In the data rows, 500 means zero.
Every row has a hidden score. In each pair, how much higher is the second row's than the first's? 10 means about the same, 20 much higher and 0 much lower. The score is a weighted sum of the row's numbers plus the product of two more (or one squared), each taken from its middle value.
[523, 373, 554, 408, 512, 530, 480, 501, 647, 426, 385, 624, 461, 482, 566, 462]
[457, 448, 296, 560, 535, 467, 486, 460, 461, 543, 617, 415, 467, 570, 489, 503] >> 11
[387, 465, 427, 570, 438, 460, 530, 596, 493, 571, 620, 412, 455, 572, 377, 492]
[284, 559, 463, 393, 430, 529, 598, 286, 416, 689, 466, 426, 535, 550, 432, 559] >> 7
[602, 498, 531, 498, 460, 571, 391, 394, 613, 534, 334, 502, 507, 487, 521, 539]
[598, 592, 530, 361, 599, 542, 424, 645, 522, 462, 387, 596, 567, 369, 525, 411] >> 14
[417, 570, 503, 551, 384, 407, 580, 540, 405, 533, 621, 485, 598, 534, 382, 504]
[396, 482, 452, 517, 602, 380, 566, 485, 422, 482, 561, 468, 487, 479, 408, 503] >> 15
[437, 484, 425, 578, 485, 357, 489, 566, 442, 393, 626, 446, 520, 474, 393, 503]
[409, 656, 431, 412, 420, 445, 622, 297, 411, 685, 415, 404, 508, 591, 411, 553] >> 10
[620, 483, 539, 483, 587, 585, 378, 710, 479, 389, 470, 688, 535, 337, 562, 436]
[585, 430, 545, 598, 625, 521, 410, 470, 529, 448, 527, 502, 450, 570, 651, 522] >> 2
[467, 493, 445, 550, 563, 394, 541, 577, 519, 448, 618, 408, 485, 513, 422, 490]
[534, 451, 569, 315, 611, 549, 449, 568, 578, 477, 395, 649, 602, 372, 523, 456] >> 13
[461, 661, 492, 485, 382, 424, 620, 563, 400, 565, 576, 476, 612, 428, 349, 443]
[433, 556, 418, 507, 556, 436, 545, 548, 442, 543, 593, 457, 519, 461, 474, 480] >> 11
[673, 430, 590, 644, 628, 602, 428, 432, 564, 502, 512, 459, 463, 453, 663, 486]
[407, 484, 374, 450, 471, 523, 524, 415, 364, 674, 559, 361, 428, 555, 422, 532] >> 6
[662, 629, 550, 596, 516, 598, 403, 524, 520, 473, 426, 582, 538, 459, 558, 449]
[662, 573, 487, 373, 611, 557, 423, 663, 508, 411, 357, 655, 599, 439, 578, 404] >> 8
[327, 391, 538, 557, 467, 349, 606, 460, 463, 444, 630, 386, 465, 543, 481, 551]
[541, 644, 550, 503, 592, 594, 391, 579, 525, 478, 397, 655, 584, 506, 549, 449] >> 12
[507, 446, 533, 632, 597, 529, 488, 407, 528, 453, 539, 501, 483, 512, 615, 578]
[630, 568, 504, 535, 595, 632, 433, 717, 451, 326, 420, 691, 530, 385, 588, 476] >> 17
[439, 572, 423, 496, 591, 423, 539, 484, 432, 515, 560, 437, 526, 500, 441, 430]
[358, 575, 496, 433, 420, 493, 605, 329, 421, 680, 470, 419, 531, 570, 416, 548] >> 8
[461, 664, 436, 334, 403, 486, 553, 392, 305, 621, 390, 472, 591, 483, 407, 473]
[328, 406, 474, 571, 463, 312, 572, 448, 434, 454, 606, 473, 455, 472, 516, 566] >> 14
[460, 503, 491, 525, 607, 390, 507, 543, 489, 474, 596, 399, 447, 512, 420, 499]
[514, 379, 571, 400, 482, 562, 461, 458, 663, 455, 367, 588, 432, 483, 582, 579] >> 6
[621, 572, 523, 565, 541, 608, 411, 635, 462, 379, 419, 689, 538, 490, 563, 449]
[421, 493, 426, 523, 555, 348, 548, 526, 507, 470, 562, 395, 520, 505, 437, 452] >> 10
[387, 507, 423, 445, 430, 497, 602, 330, 465, 642, 493, 456, 493, 569, 483, 561]
[477, 471, 344, 579, 503, 471, 535, 512, 473, 566, 625, 325, 417, 592, 431, 492] >> 13
[368, 417, 573, 555, 468, 335, 607, 495, 449, 450, 619, 398, 447, 550, 480, 521]
[557, 383, 552, 462, 464, 628, 518, 477, 554, 499, 433, 523, 438, 532, 606, 566] >> 11
[654, 424, 562, 531, 531, 610, 464, 433, 605, 589, 463, 506, 441, 532, 621, 515]
[472, 585, 442, 459, 435, 370, 585, 613, 383, 515, 579, 520, 621, 423, 367, 461] >> 9
[513, 292, 541, 485, 461, 598, 465, 480, 596, 437, 500, 544, 456, 448, 588, 574]
[477, 417, 323, 532, 526, 514, 509, 514, 418, 529, 582, 390, 471, 573, 491, 520] >> 11
[389, 448, 379, 578, 445, 471, 496, 461, 440, 590, 606, 395, 378, 612, 456, 547]
[546, 455, 560, 435, 476, 575, 490, 448, 606, 454, 410, 561, 487, 507, 583, 609] >> 8
[447, 432, 419, 598, 575, 348, 547, 542, 497, 444, 645, 479, 473, 556, 405, 482]
[460, 419, 628, 631, 558, 524, 501, 566, 622, 422, 485, 552, 382, 476, 567, 578] >> 9
[575, 414, 606, 595, 536, 594, 488, 546, 629, 390, 516, 503, 361, 501, 583, 561]
[593, 620, 518, 480, 550, 576, 437, 596, 533, 478, 362, 686, 580, 449, 555, 541] >> 7
[423, 545, 396, 431, 494, 491, 487, 405, 398, 657, 538, 420, 456, 494, 445, 475]
[512, 455, 468, 552, 531, 396, 536, 536, 491, 391, 610, 410, 447, 505, 455, 516] >> 9
[447, 401, 386, 587, 445, 419, 577, 541, 479, 564, 616, 367, 435, 626, 416, 506]
[437, 419, 370, 526, 548, 509, 530, 454, 478, 563, 566, 424, 483, 630, 487, 477] >> 10
[661, 442, 579, 610, 532, 619, 444, 427, 543, 494, 516, 455, 440, 491, 614, 511]
[421, 729, 493, 362, 385, 439, 608, 316, 450, 659, 384, 453, 603, 532, 406, 438] >> 6
[583, 348, 573, 575, 433, 581, 482, 517, 617, 454, 505, 475, 393, 496, 564, 545]
[639, 599, 514, 582, 569, 628, 417, 573, 493, 391, 406, 626, 501, 436, 583, 469] >> 13
[483, 401, 642, 601, 543, 554, 493, 521, 621, 418, 511, 556, 369, 501, 594, 589]
[432, 687, 549, 359, 413, 452, 572, 347, 391, 653, 375, 482, 590, 527, 392, 421] >> 11
[439, 465, 403, 588, 455, 434, 535, 459, 492, 544, 611, 376, 470, 632, 447, 498]
[426, 411, 415, 619, 484, 423, 577, 526, 509, 581, 652, 415, 468, 628, 398, 526] >> 9
[444, 449, 494, 548, 414, 349, 572, 500, 469, 457, 630, 402, 559, 524, 475, 525]
[446, 484, 467, 556, 613, 331, 593, 568, 457, 483, 574, 406, 445, 472, 405, 490] >> 19
[482, 392, 632, 459, 473, 525, 438, 487, 671, 404, 432, 642, 484, 381, 572, 552]
[441, 469, 500, 595, 441, 342, 586, 519, 422, 454, 654, 438, 532, 539, 449, 466] >> 12
[343, 553, 461, 410, 454, 488, 581, 297, 462, 661, 463, 409, 543, 580, 408, 507]
[525, 377, 563, 388, 486, 522, 492, 498, 618, 464, 395, 538, 511, 429, 583, 548] >> 7
[350, 423, 522, 529, 490, 392, 589, 465, 381, 471, 605, 395, 445, 532, 473, 559]
[472, 473, 622, 671, 580, 520, 477, 509, 644, 416, 497, 537, 403, 502, 558, 569] >> 11
[384, 518, 420, 581, 470, 499, 484, 427, 420, 590, 599, 434, 381, 616, 459, 565]
[452, 473, 460, 564, 469, 358, 502, 570, 445, 428, 634, 456, 540, 510, 397, 473] >> 6
[431, 622, 506, 398, 429, 354, 517, 558, 356, 547, 537, 576, 645, 441, 346, 435]
[469, 484, 421, 575, 557, 430, 545, 534, 436, 447, 616, 472, 489, 475, 430, 457] >> 16
[539, 439, 590, 367, 561, 556, 403, 507, 666, 446, 391, 577, 519, 469, 556, 477]
[583, 608, 526, 504, 619, 570, 353, 634, 562, 471, 356, 690, 552, 490, 535, 462] >> 11
[464, 419, 349, 579, 534, 455, 513, 566, 426, 507, 635, 414, 447, 601, 461, 500]
[585, 523, 484, 437, 564, 581, 410, 620, 496, 453, 339, 695, 600, 493, 529, 485] >> 8
[406, 489, 381, 599, 484, 449, 582, 489, 484, 575, 631, 368, 427, 619, 426, 505]
[330, 415, 561, 582, 486, 324, 589, 503, 486, 414, 653, 415, 462, 507, 500, 503] >> 7
[462, 592, 462, 536, 370, 396, 572, 552, 409, 532, 607, 439, 591, 555, 353, 473]
[571, 611, 472, 398, 621, 600, 416, 629, 547, 400, 345, 622, 583, 426, 585, 430] >> 6
[364, 470, 362, 402, 469, 520, 513, 356, 415, 632, 511, 452, 484, 506, 390, 533]
[470, 438, 428, 552, 564, 334, 517, 545, 492, 422, 620, 423, 478, 491, 435, 487] >> 10
[444, 406, 400, 587, 474, 428, 593, 581, 507, 553, 662, 367, 454, 637, 409, 552]
[525, 369, 560, 461, 507, 524, 429, 471, 617, 412, 438, 593, 495, 433, 557, 545] >> 4
[561, 564, 517, 488, 544, 588, 395, 569, 504, 460, 378, 625, 571, 535, 520, 467]
[328, 419, 566, 526, 550, 378, 593, 507, 396, 462, 629, 391, 382, 504, 511, 582] >> 9
[525, 438, 515, 326, 502, 559, 458, 520, 623, 472, 409, 563, 508, 447, 592, 534]
[558, 541, 550, 451, 543, 577, 399, 522, 523, 510, 362, 526, 454, 552, 507, 493] >> 16
[559, 418, 582, 634, 531, 615, 454, 548, 595, 405, 512, 542, 388, 527, 572, 539]
[631, 426, 587, 512, 484, 591, 446, 468, 611, 558, 465, 482, 446, 485, 618, 515] >> 9
[643, 545, 496, 554, 560, 622, 394, 576, 480, 400, 420, 643, 512, 457, 578, 445]
[566, 587, 472, 473, 554, 606, 437, 634, 521, 486, 383, 699, 589, 509, 544, 436] >> 7
[404, 694, 473, 365, 428, 464, 631, 315, 481, 706, 366, 382, 587, 557, 382, 487]
[373, 527, 418, 446, 453, 490, 556, 308, 454, 640, 490, 471, 542, 578, 446, 533] >> 11
[380, 602, 449, 437, 420, 492, 611, 335, 432, 685, 500, 414, 525, 559, 425, 532]
[446, 475, 364, 500, 527, 489, 531, 482, 464, 555, 611, 411, 500, 609, 501, 472] >> 12
[428, 499, 361, 565, 471, 439, 572, 414, 456, 559, 617, 361, 427, 630, 410, 476]
[469, 423, 677, 596, 524, 507, 486, 559, 630, 416, 523, 545, 444, 492, 599, 590] >> 4
[614, 564, 551, 410, 624, 599, 419, 615, 552, 431, 334, 609, 605, 447, 576, 436]
[479, 649, 446, 382, 411, 397, 582, 585, 312, 571, 522, 553, 680, 464, 352, 426] >> 11
[610, 573, 524, 404, 642, 582, 409, 660, 572, 446, 353, 658, 576, 455, 566, 422]
[403, 713, 570, 324, 393, 438, 640, 340, 465, 666, 377, 494, 617, 554, 393, 408] >> 12
[655, 403, 515, 604, 580, 578, 429, 434, 603, 509, 500, 507, 428, 468, 629, 503]
[407, 632, 382, 315, 435, 468, 555, 366, 334, 598, 392, 429, 603, 513, 438, 497] >> 3
[444, 439, 366, 492, 447, 478, 511, 416, 462, 603, 553, 425, 467, 605, 499, 519]
[604, 458, 528, 630, 651, 567, 476, 468, 529, 495, 526, 456, 424, 511, 653, 474] >> 14
[484, 437, 461, 580, 532, 390, 536, 518, 533, 438, 611, 371, 516, 508, 437, 507]
[568, 458, 607, 443, 521, 540, 473, 564, 674, 376, 460, 640, 532, 328, 571, 519] >> 11
[418, 751, 575, 338, 395, 427, 584, 352, 415, 637, 378, 442, 550, 525, 377, 414]
[482, 430, 615, 654, 563, 524, 465, 565, 655, 415, 497, 536, 433, 551, 582, 583] >> 6
[412, 511, 399, 347, 391, 513, 550, 339, 355, 615, 464, 442, 552, 517, 429, 574]
[602, 646, 531, 322, 586, 599, 398, 573, 524, 414, 411, 616, 585, 428, 509, 450] >> 13
[523, 424, 534, 445, 417, 630, 462, 473, 598, 489, 378, 543, 450, 473, 584, 563]
[432, 451, 500, 563, 373, 310, 573, 479, 444, 442, 621, 384, 507, 537, 436, 473] >> 12
[437, 484, 331, 505, 534, 533, 560, 474, 420, 601, 537, 407, 532, 565, 502, 546]
[497, 427, 563, 410, 458, 540, 434, 431, 625, 469, 395, 565, 500, 498, 594, 535] >> 8
[665, 388, 576, 557, 565, 580, 452, 438, 583, 533, 506, 467, 447, 576, 657, 469]
[348, 663, 472, 436, 426, 490, 644, 305, 451, 673, 411, 442, 551, 578, 393, 485] >> 5
[632, 552, 587, 543, 486, 571, 390, 505, 517, 487, 376, 563, 492, 559, 532, 470]
[455, 441, 476, 561, 512, 369, 550, 520, 484, 440, 604, 437, 507, 497, 434, 499] >> 7
[598, 372, 528, 587, 519, 533, 475, 555, 594, 441, 514, 507, 385, 470, 594, 541]
[512, 428, 308, 613, 556, 478, 517, 571, 453, 489, 614, 407, 459, 606, 489, 477] >> 11
[441, 618, 462, 502, 415, 403, 546, 609, 425, 489, 583, 519, 621, 475, 322, 429]
[522, 530, 558, 479, 416, 559, 481, 393, 541, 509, 347, 551, 494, 480, 534, 502] >> 8
[588, 356, 543, 568, 473, 614, 473, 490, 582, 468, 512, 483, 390, 394, 593, 541]
[444, 514, 425, 549, 578, 359, 556, 482, 511, 452, 595, 398, 517, 488, 433, 497] >> 7
[465, 465, 658, 591, 509, 535, 476, 579, 623, 418, 515, 562, 436, 535, 578, 599]
[384, 452, 383, 481, 427, 494, 540, 501, 374, 637, 567, 386, 411, 608, 429, 509] >> 10
[406, 467, 359, 492, 504, 520, 550, 446, 482, 571, 539, 442, 521, 575, 515, 536]
[429, 481, 476, 555, 529, 359, 508, 576, 432, 442, 607, 466, 525, 549, 397, 515] >> 12
[485, 438, 617, 666, 543, 587, 456, 599, 594, 351, 501, 576, 417, 466, 610, 541]
[357, 431, 498, 557, 507, 357, 610, 468, 381, 427, 628, 399, 426, 521, 507, 520] >> 9
[597, 540, 549, 456, 560, 574, 370, 672, 504, 382, 466, 611, 571, 324, 555, 457]
[589, 407, 610, 576, 516, 555, 491, 525, 570, 410, 500, 504, 375, 456, 576, 480] >> 9
[427, 638, 495, 410, 476, 437, 564, 608, 342, 576, 521, 540, 617, 425, 335, 484]
[449, 488, 456, 557, 492, 405, 476, 601, 443, 426, 617, 452, 498, 490, 409, 474] >> 9
[629, 494, 522, 518, 515, 564, 375, 500, 517, 509, 367, 602, 518, 518, 531, 491]
[489, 476, 471, 567, 492, 417, 498, 545, 427, 447, 617, 476, 506, 528, 433, 476] >> 11
[614, 526, 540, 527, 549, 539, 382, 525, 582, 490, 403, 578, 517, 515, 568, 453]
[485, 552, 432, 529, 473, 381, 469, 556, 425, 426, 621, 467, 575, 526, 405, 486] >> 12
[587, 475, 542, 442, 560, 543, 446, 621, 605, 338, 459, 636, 527, 390, 544, 505]
[390, 473, 371, 445, 458, 523, 565, 412, 477, 635, 507, 426, 528, 566, 491, 496] >> 10
[530, 500, 563, 585, 620, 540, 436, 398, 529, 454, 522, 451, 443, 449, 622, 523]
[369, 698, 566, 386, 433, 426, 645, 353, 492, 624, 376, 456, 550, 535, 391, 413] >> 8
[413, 477, 359, 395, 471, 504, 508, 429, 357, 617, 524, 365, 493, 500, 431, 547]
[360, 369, 556, 555, 430, 382, 586, 527, 469, 456, 649, 402, 467, 470, 499, 553] >> 10
[379, 517, 413, 455, 426, 511, 580, 395, 467, 670, 509, 431, 471, 584, 506, 552]
[598, 457, 517, 476, 468, 571, 488, 470, 594, 528, 432, 477, 444, 475, 576, 507] >> 11
[442, 500, 377, 491, 502, 536, 532, 409, 445, 662, 553, 400, 476, 558, 508, 502]
[587, 420, 546, 513, 468, 596, 468, 461, 606, 546, 455, 519, 413, 505, 605, 512] >> 10
[524, 490, 533, 366, 536, 557, 430, 610, 585, 449, 421, 595, 585, 396, 534, 451]
[632, 425, 590, 599, 600, 599, 440, 439, 582, 554, 478, 420, 399, 467, 632, 532] >> 13
[428, 415, 361, 598, 449, 434, 529, 510, 506, 555, 664, 348, 391, 631, 432, 461]
[611, 527, 516, 527, 543, 622, 389, 716, 489, 319, 452, 732, 585, 372, 556, 452] >> 11
[579, 433, 587, 600, 552, 571, 467, 549, 589, 418, 514, 483, 366, 505, 572, 480]
[600, 444, 509, 572, 582, 586, 456, 453, 540, 422, 502, 478, 413, 498, 649, 522] >> 8
[449, 412, 321, 549, 542, 441, 496, 491, 375, 547, 599, 407, 468, 602, 468, 510]
[645, 594, 547, 555, 568, 634, 392, 544, 523, 429, 420, 584, 539, 497, 555, 514] >> 11
[559, 402, 532, 463, 508, 527, 437, 554, 640, 382, 477, 627, 486, 367, 542, 565]
[618, 444, 572, 586, 526, 564, 473, 536, 609, 402, 530, 496, 378, 441, 572, 564] >> 11
[434, 557, 411, 538, 425, 363, 549, 580, 392, 422, 617, 534, 595, 478, 351, 446]
[510, 653, 550, 374, 398, 434, 571, 429, 386, 662, 472, 483, 650, 486, 394, 405] >> 11
[398, 413, 510, 568, 435, 305, 638, 472, 467, 423, 630, 389, 481, 515, 472, 558]
[631, 462, 556, 573, 573, 586, 440, 440, 548, 486, 522, 510, 463, 498, 661, 507] >> 13
[604, 466, 554, 477, 452, 568, 399, 439, 541, 527, 344, 556, 497, 513, 550, 533]
[469, 695, 521, 403, 375, 469, 524, 392, 381, 622, 404, 495, 611, 541, 379, 404] >> 14
[639, 365, 601, 590, 490, 604, 469, 532, 543, 422, 525, 562, 386, 424, 610, 523]
[528, 389, 553, 489, 539, 570, 431, 505, 671, 374, 438, 576, 428, 416, 563, 565] >> 6
[588, 431, 581, 674, 521, 622, 449, 575, 620, 422, 499, 498, 377, 487, 592, 586]
[405, 459, 409, 608, 501, 367, 494, 548, 469, 419, 621, 428, 471, 500, 444, 462] >> 12
[531, 467, 583, 339, 528, 515, 423, 588, 610, 445, 396, 592, 604, 397, 563, 496]
[667, 448, 496, 551, 533, 607, 499, 465, 561, 561, 496, 471, 462, 529, 603, 489] >> 16
[467, 490, 449, 586, 542, 416, 494, 482, 494, 460, 576, 410, 451, 489, 421, 430]
[464, 449, 614, 602, 543, 502, 412, 551, 612, 418, 518, 555, 432, 499, 556, 581] >> 4
[654, 424, 593, 558, 552, 581, 432, 452, 566, 537, 510, 484, 436, 468, 630, 531]
[377, 483, 447, 432, 465, 519, 560, 355, 453, 640, 499, 457, 489, 534, 465, 587] >> 7
[379, 616, 493, 393, 413, 446, 632, 309, 411, 693, 419, 417, 544, 539, 396, 491]
[612, 447, 496, 539, 483, 642, 479, 453, 554, 543, 455, 478, 469, 462, 620, 568] >> 10
[640, 488, 543, 552, 505, 543, 393, 565, 565, 484, 381, 632, 531, 546, 554, 490]
[593, 577, 556, 376, 604, 561, 429, 602, 553, 433, 414, 645, 579, 389, 552, 425] >> 10
[523, 434, 627, 657, 543, 560, 455, 583, 639, 403, 466, 503, 413, 505, 595, 557]
[625, 376, 574, 569, 525, 573, 514, 545, 580, 459, 511, 500, 394, 513, 576, 491] >> 14
[434, 441, 652, 606, 499, 479, 460, 551, 610, 447, 533, 549, 440, 470, 572, 604]
[443, 361, 392, 571, 460, 425, 572, 489, 507, 524, 661, 388, 441, 576, 411, 513] >> 15
[548, 449, 510, 338, 484, 511, 426, 523, 640, 420, 380, 584, 539, 417, 576, 532]
[580, 563, 500, 364, 594, 573, 406, 628, 545, 416, 390, 717, 602, 443, 587, 416] >> 14
[394, 464, 371, 534, 471, 456, 538, 434, 400, 638, 579, 338, 438, 570, 434, 528]
[472, 643, 385, 299, 367, 520, 589, 367, 344, 622, 387, 402, 618, 501, 370, 459] >> 9
[368, 540, 417, 448, 416, 543, 523, 399, 496, 629, 520, 454, 495, 592, 451, 552]
[609, 588, 534, 560, 563, 656, 381, 687, 448, 366, 424, 674, 500, 449, 560, 460] >> 9
[470, 603, 420, 508, 404, 401, 485, 541, 370, 452, 591, 553, 600, 485, 387, 484]
[460, 554, 477, 479, 431, 410, 536, 586, 371, 461, 593, 526, 640, 461, 380, 504] >> 9
[507, 462, 477, 576, 545, 396, 537, 512, 464, 450, 622, 418, 454, 471, 439, 422]
[525, 338, 521, 537, 471, 546, 484, 457, 614, 405, 485, 554, 406, 414, 586, 564] >> 7
[489, 437, 634, 630, 577, 556, 507, 588, 615, 399, 518, 583, 447, 512, 582, 610]
[507, 416, 581, 372, 512, 567, 426, 499, 610, 445, 366, 595, 460, 444, 585, 506] >> 8
[670, 433, 527, 562, 561, 580, 464, 445, 547, 553, 496, 457, 413, 482, 617, 481]
[578, 443, 530, 479, 506, 626, 512, 469, 590, 537, 462, 517, 397, 516, 592, 559] >> 8
[601, 611, 456, 481, 621, 609, 375, 664, 544, 461, 345, 635, 519, 475, 538, 476]
[505, 442, 530, 414, 452, 590, 503, 455, 595, 470, 399, 573, 439, 449, 581, 548] >> 8
[561, 451, 543, 633, 616, 563, 394, 463, 557, 476, 517, 511, 417, 489, 651, 537]
[470, 652, 498, 378, 441, 425, 483, 446, 360, 629, 526, 488, 624, 473, 329, 407] >> 12
[461, 464, 476, 550, 601, 357, 593, 520, 512, 449, 624, 419, 476, 476, 406, 451]
[466, 606, 486, 421, 427, 410, 548, 581, 344, 503, 541, 551, 680, 469, 353, 452] >> 5
[649, 520, 515, 432, 578, 580, 382, 722, 493, 356, 443, 699, 558, 363, 563, 437]
[540, 482, 571, 359, 528, 541, 435, 573, 589, 440, 396, 625, 546, 417, 556, 485] >> 5
[405, 438, 502, 540, 537, 378, 565, 466, 398, 422, 621, 420, 396, 558, 518, 573]
[437, 432, 368, 574, 459, 468, 518, 492, 474, 554, 664, 326, 448, 591, 430, 475] >> 14
[600, 438, 619, 609, 548, 565, 442, 559, 596, 432, 494, 484, 385, 436, 573, 530]
[455, 437, 643, 636, 547, 486, 443, 559, 622, 377, 516, 552, 437, 518, 569, 595] >> 6
[652, 417, 522, 611, 579, 673, 445, 450, 588, 549, 488, 460, 441, 518, 641, 550]
[477, 431, 649, 636, 629, 541, 461, 567, 610, 407, 528, 548, 384, 504, 619, 538] >> 8
[523, 511, 477, 622, 534, 552, 463, 353, 502, 465, 495, 502, 418, 505, 625, 526]
[445, 484, 453, 552, 516, 348, 534, 558, 479, 459, 624, 446, 456, 548, 446, 494] >> 9
[658, 433, 541, 618, 605, 584, 432, 470, 545, 505, 534, 486, 419, 493, 625, 517]
[407, 449, 506, 567, 454, 326, 590, 501, 435, 373, 634, 421, 458, 537, 439, 553] >> 6
[413, 702, 567, 379, 391, 430, 607, 315, 459, 673, 395, 445, 560, 529, 398, 443]
[527, 492, 563, 606, 568, 486, 474, 407, 521, 426, 495, 474, 426, 434, 618, 550] >> 12
[454, 644, 479, 471, 377, 385, 592, 525, 394, 542, 580, 465, 616, 589, 345, 444]
[498, 632, 404, 279, 381, 468, 556, 436, 295, 624, 401, 496, 660, 499, 358, 402] >> 1
[492, 656, 448, 471, 415, 429, 540, 519, 372, 577, 534, 416, 596, 494, 331, 475]
[406, 513, 446, 501, 590, 361, 529, 515, 462, 532, 577, 419, 468, 540, 428, 460] >> 9
[438, 466, 377, 578, 414, 455, 542, 407, 465, 568, 615, 354, 449, 582, 443, 504]
[477, 432, 305, 603, 533, 496, 523, 562, 450, 525, 646, 402, 464, 582, 480, 524] >> 9
[616, 565, 548, 401, 614, 545, 420, 676, 531, 455, 368, 710, 554, 456, 547, 457]
[534, 506, 552, 604, 663, 511, 458, 369, 519, 456, 512, 522, 471, 467, 594, 521] >> 15
[582, 504, 577, 485, 536, 567, 478, 676, 543, 335, 455, 654, 505, 323, 547, 446]
[603, 607, 486, 349, 609, 563, 381, 653, 538, 405, 359, 648, 604, 395, 583, 373] >> 1
[569, 451, 550, 588, 607, 574, 453, 456, 530, 452, 504, 498, 440, 511, 630, 542]
[551, 445, 577, 459, 512, 575, 411, 599, 603, 356, 467, 638, 503, 405, 532, 507] >> 9
[458, 663, 587, 364, 395, 439, 556, 369, 376, 644, 486, 502, 616, 487, 384, 397]
[600, 500, 534, 342, 594, 529, 423, 562, 575, 496, 422, 583, 529, 343, 565, 490] >> 7
[651, 464, 559, 603, 645, 597, 448, 488, 534, 471, 523, 410, 429, 519, 667, 468]
[548, 463, 626, 617, 597, 563, 461, 584, 618, 395, 506, 520, 362, 492, 597, 601] >> 7
[626, 380, 543, 560, 412, 569, 485, 530, 586, 475, 495, 511, 403, 448, 567, 531]
[497, 517, 513, 527, 442, 344, 570, 566, 413, 414, 638, 488, 581, 515, 398, 437] >> 12
[497, 500, 414, 568, 468, 399, 531, 629, 410, 460, 636, 463, 527, 514, 418, 489]
[517, 401, 525, 472, 487, 575, 438, 535, 675, 379, 443, 669, 539, 411, 539, 530] >> 9
[427, 686, 476, 385, 395, 405, 588, 559, 373, 542, 539, 522, 628, 463, 343, 460]
[458, 671, 595, 336, 373, 389, 571, 304, 398, 696, 385, 471, 604, 564, 385, 407] >> 15
[410, 583, 361, 340, 338, 495, 589, 305, 341, 591, 367, 408, 583, 495, 435, 519]
[353, 673, 502, 338, 404, 414, 606, 334, 487, 724, 394, 387, 509, 526, 410, 426] >> 11
[583, 510, 560, 347, 583, 552, 432, 578, 559, 403, 386, 626, 539, 371, 502, 450]
[518, 452, 582, 602, 594, 517, 443, 402, 531, 459, 511, 487, 457, 492, 608, 505] >> 10
[639, 440, 556, 563, 566, 577, 450, 441, 619, 534, 478, 470, 414, 480, 601, 454]
[678, 394, 566, 579, 525, 622, 430, 432, 583, 546, 488, 502, 454, 492, 616, 486] >> 10
[570, 453, 561, 576, 595, 527, 442, 437, 522, 455, 503, 502, 471, 526, 613, 569]
[624, 323, 591, 582, 449, 597, 469, 579, 587, 440, 532, 556, 441, 463, 588, 559] >> 11
[450, 580, 393, 530, 577, 415, 557, 531, 455, 487, 567, 424, 457, 528, 415, 440]
[331, 572, 464, 420, 426, 487, 549, 319, 405, 687, 474, 420, 468, 593, 405, 464] >> 10
[546, 486, 500, 614, 598, 575, 440, 440, 526, 469, 514, 507, 462, 483, 667, 521]
[561, 463, 549, 615, 613, 604, 468, 481, 554, 448, 508, 488, 390, 511, 676, 493] >> 10
[419, 476, 386, 494, 519, 522, 502, 427, 432, 621, 592, 372, 440, 593, 437, 529]
[566, 456, 545, 607, 614, 555, 471, 444, 506, 451, 503, 465, 507, 503, 623, 486] >> 10
[578, 514, 540, 458, 502, 598, 400, 449, 550, 506, 321, 573, 559, 522, 517, 502]
[475, 626, 447, 508, 327, 410, 549, 484, 425, 592, 601, 469, 594, 562, 377, 470] >> 19
[470, 634, 427, 309, 376, 481, 557, 428, 337, 604, 368, 470, 670, 417, 428, 447]
[487, 666, 488, 449, 403, 457, 527, 477, 363, 640, 527, 456, 646, 528, 368, 429] >> 13
